cols: R E P U Y G W
kurib: [ 52,  43, 150, 106, 170,  36, 141]
rapog: [190, 163, 111,  62,  42,  93,  46]
bopi: [141,  62, 120, 140, 131,  76, 155]
Dipe: [190, 163, 111,  62,  93,  93,  46]
chg bopi: [141,  62, 120, 140, 131,  76, 156]  6, [155]
where: [140]  bopi, 3
chg rapog: [190, 163, 111,  62,  42,  93,  47]  6, [46]

cols: J M L X
Pob: [132,  59, 136, 165]
lalig: [32, 84, 25, 24]
siti: [120,  76, 123, 131]
tikib: [ 83, 117,  83, 117]
tomo: [132,  59, 103,  97]
meke: [ 70, 131,  71,  79]
order: [131, 123, 120,  76]  siti
howmany tikib: [83]  2
chg tomo: [131,  59, 103,  97]  0, [132]

cols: Q V Z B D T F
felu: [120, 122,  91,  75,  43,  50,  83]
Kige: [ 93, 151, 123, 121, 178,  83, 126]
Naka: [121, 121,  74, 118,  49,  76, 121]
dube: [ 84, 112, 108,  21,  49,  70, 106]
zita: [110,  68, 121, 179,  73, 144,  89]
chg Kige: [ 93, 151, 123, 121, 179,  83, 126]  4, [178]
where: [178]  Kige, 4
down: [ 74, 108]  Z
howmany Naka: [121]  3
where: [151]  Kige, 1
where: [74]  Naka, 2

cols: nir somu boseb zumum ror Gemo pel
meri: [144, 120, 132, 139, 141,  79,  82]
Sor: [109, 132, 123, 146, 132,  75, 131]
pive: [ 79,  82,  85,  73,  76, 109, 117]
Pef: [ 88,  78,  87,  71,  77, 110, 105]
gov: [106, 132, 123, 147, 133,  75, 131]
Livo: [ 47, 116,  91, 112,  89,  90, 179]
kab: [ 48, 119,  93, 115,  92,  88, 180]
down: [ 88, 106]  nir
down: [110,  75,  90,  88]  Gemo
down: [105, 131]  pel
where: [110]  Pef, 5
down: [ 82,  78, 132]  somu

cols: H C N A
lof: [149, 147, 127, 115]
Per: [148, 126, 142,  77]
modo: [137,  53, 137, 163]
bopes: [149, 147, 132, 139]
laluv: [ 49, 154, 101, 128]
mogo: [151, 167,  32,  69]
redap: [128, 128,  80, 128]
where: [132]  bopes, 2
chg bopes: [149, 147, 132, 138]  3, [139]
down: [126,  53]  C
howmany redap: [128]  3
chg laluv: [ 50, 154, 101, 128]  0, [49]

cols: todib Poza Rade rok pov senab Mazut Zon kan guto
kuver: [ 30,  95, 108, 125,  86, 110, 151, 112,  75,  95]
nipeg: [ 94, 133,  96,  96,  96, 133, 181, 107,  74, 133]
lugi: [ 30,  79,  90, 125,  86,  90, 107,  90,  74,  90]
teku: [ 85,  92, 118, 140,  98,  99, 149,  45, 112,  98]
where: [79]  lugi, 1
where: [149]  teku, 6
chg kuver: [ 30,  95, 108, 125,  86, 111, 151, 112,  75,  95]  5, [110]
howmany nipeg: [96]  3
howmany lugi: [91]  0

cols: noza zekud bago Fivun
Zadi: [ 55, 146, 122,  79]
mak: [ 78,  99, 119, 121]
bezor: [127, 128, 127, 127]
where: [122]  Zadi, 2
where: [78]  mak, 0
howmany bezor: [127]  3
howmany mak: [78]  1
order: [119, 121,  78,  99]  mak

cols: Gegik lil pif Dor fip veku Rige faf
Dore: [ 87, 130,  76,  80,  82,  85,  86,  79]
Sil: [79, 98, 65, 65, 65, 70, 65, 66]
kabap: [ 47, 101,  22,  24,  35,  34,  32,  44]
fizu: [ 87, 130,  76,  80,  82,  99,  90,  79]
kez: [ 47, 101,  22,  47,  35,  45,  32,  45]
order: [ 86,  85,  76, 130,  87,  80,  79,  82]  Dore
order: [ 32,  44,  47, 101,  22,  24,  35,  34]  kabap
howmany kez: [45]  2
[ 47, 101,  22,  47,  35,  45,  32,  45]  kez
howmany Sil: [65]  4
down: [47, 87, 47]  Gegik

cols: Sot los Kib rilos tis
logab: [42, 95, 43, 95, 72]
kigi: [32, 50, 50, 95, 73]
Sefi: [160,  61, 185,  92, 108]
howmany kigi: [31]  0
down: [95, 50]  los
down: [ 73, 108]  tis
chg kigi: [32, 51, 50, 95, 73]  1, [50]
howmany logab: [43]  1

cols: Beba kamef Nafam fekud lirig
Vedi: [ 39, 107, 154,  21, 100]
bulog: [139, 117,  99,  28,  19]
sarub: [107, 100,  39,  20, 154]
tet: [154, 124, 104,  12,  54]
biz: [141, 130,  85,   7, 150]
mitil: [ 89,  26,  39, 156,  73]
tasi: [89, 26, 39, 65, 73]
bori: [154, 124, 104,  35,  80]
down: [ 39, 139, 107, 154, 141,  89,  89]  Beba
chg tasi: [88, 26, 39, 65, 73]  0, [89]
chg bori: [154, 124, 104,  35,  79]  4, [80]
where: [150]  biz, 4
down: [107, 154, 141,  89]  Beba
order: [ 20, 154, 107, 100,  39]  sarub

